Each path is a new rotation, seen through one point. The rows after it are directions, each followed by how far the rotation turns it, in degrees per step (0 if it stays put).
Each turn is a multiple of 5 degrees from 10 to 175, or 0.
Each row of a path follows its step; steps can be skipped.
Path 1:
step 0: [-19   1   6   8 -15   0  17   7  15  16   7   1  -8 -15 -10  -3 -15   6
 -10   1  -3 -11  -5 -28   4   6  23  -8 -25  17   4  -6 -14  -6 -23 -19
 -14 -10  11  -7  -9 -26   3   0  16 -16]
step 1: [  3  -5 -10  15   8   0  29  -3  -6  -2  -6 -11  14   4   5   5   5   0
  -3  20 -19   3  -1  32  22  -9 -23 -25  14 -11   4  15 -17  -7  -5 -19
   9  11  12  14  -8   2  -4  -6  20 -16]
step 2: [ -9 -25  21 -10  -9  -5  -2   6 -10   3  -4  24 -12  -1  17  11 -18   2
   5  -7  -7   3 -16  -2  -6 -17  -9   9  20 -21  15 -11  11 -10  -9  27
   9   5 -13  26   1 -16 -11 -18   6  14]
step 3: [ -9  13  -8  19 -12   0 -20   6  -5  -4 -10  -2 -12  23  -4   0  18   5
   4 -22   9  13 -10  -1 -17 -17 -22 -11   2   1 -15   2   7  33  -3   5
   0  -5  -1 -25 -10 -10  17   8   6  20]
step 4: [ -7 -14 -16   2   3  16  -8 -35  16 -17  -6 -10  17  -8   3  -8  -6 -16
   9   4  14  -9  10  -4  -3   2  11   1 -11  26  -7  -9  13  11   9  -7
  -5  34   1   9  -9 -10 -14  -3 -22  16]
step 5: [ 13   9  16   1 -10  23  31 -14  -8  -8  15   0   4  -4 -10  13  -2  -4
 -23   6   6   2  -5  17  -8   9  -7  21   3  16  -1  -3  -1 -22   5  21
  -8  -2   4 -20  10   0  26   6 -23 -18]
step 6: [-19  -8  -7 -14  -3   0 -12   8 -19   2  24  13  -8   3 -20 -11  -5   0
 -33  -2   5   7  29  -3   8   2  -1 -16  -3 -15  -1 -12   4 -20   0 -25
  -2  -5  -1 -10  12  27 -11 -10   6   6]
step 7: [ 10  29   6   7  -2 -17  -6 -20 -14  15  -4 -19  -9  -4  21   8  -3  -1
  -2   5   3 -18   9  11  -7  -1  26 -18  -8 -16  10  21  -6   2  14   6
  24 -26 -14  15   4   2  -5   0   5   9]
step 8: [-14   7  12   1  -4  11  -8  -1  -4  22 -23   4  -7 -10  -1 -15  -3  27
  25   7   2  -5  -5 -25  17  -8   1   3   8   0  -9   0 -25   6  17  17
 -26  -2  24  -3   8  -9 -15 -12   2 -13]
step 9: [ 12 -13 -12   5   6  -5  17  14   7   4   5   1  16  -4 -12 -12  18  -3
   1   6  12 -26   1   9 -12 -22  -5   5  -6   4  32  -8 -16  16 -22 -10
 -13   3  20  11 -14  -8  21   4  21   4]
Speeds:
[  4  -4   4  -2  -2  -4   2   3   1   4  -2   3   0  -4   4  -5  -1   9
   5  -3 -10  -5   0   5   5  -3   4  -5   1   1   3   3  -5  -3  -1  -4
  -2  -6   8  -1  -4  -2   0   0   3   5]
45
[ 5 -4  3 -5  7  7  9  2 -5  7  0  2 -4  9  0  1  1 -6 -3 -1 -1 -3 -4  6
  1  3 -1 -1 -3 -1  2 -6  2 -3 -1  0 -2  2 -3 -5 -4  4 -7  0  5  1]
85
[ 8 -2 -5 -2 -1 -7  0  2 -4 -3  0  4 -3  0 -7  7 -1 -1 -1  4 -4  3  7  2
 -2 -5  1 -1 -2 -8 -1 -4  2 -5 -1  6 -2  6  7  1  1 -4 -1  8 -1 -2]
90
[ 0 -9  5  3 -4 -7  3  2  3 -2 -4  1 -5 -2  4  1  5 -6  3 -1 -4 -4  2  1
  0 -6 -3 -5  3  7 -5 -1  1  5 -2  3 -4  6 -7  1  3  3  3 -2  5 -5]
45
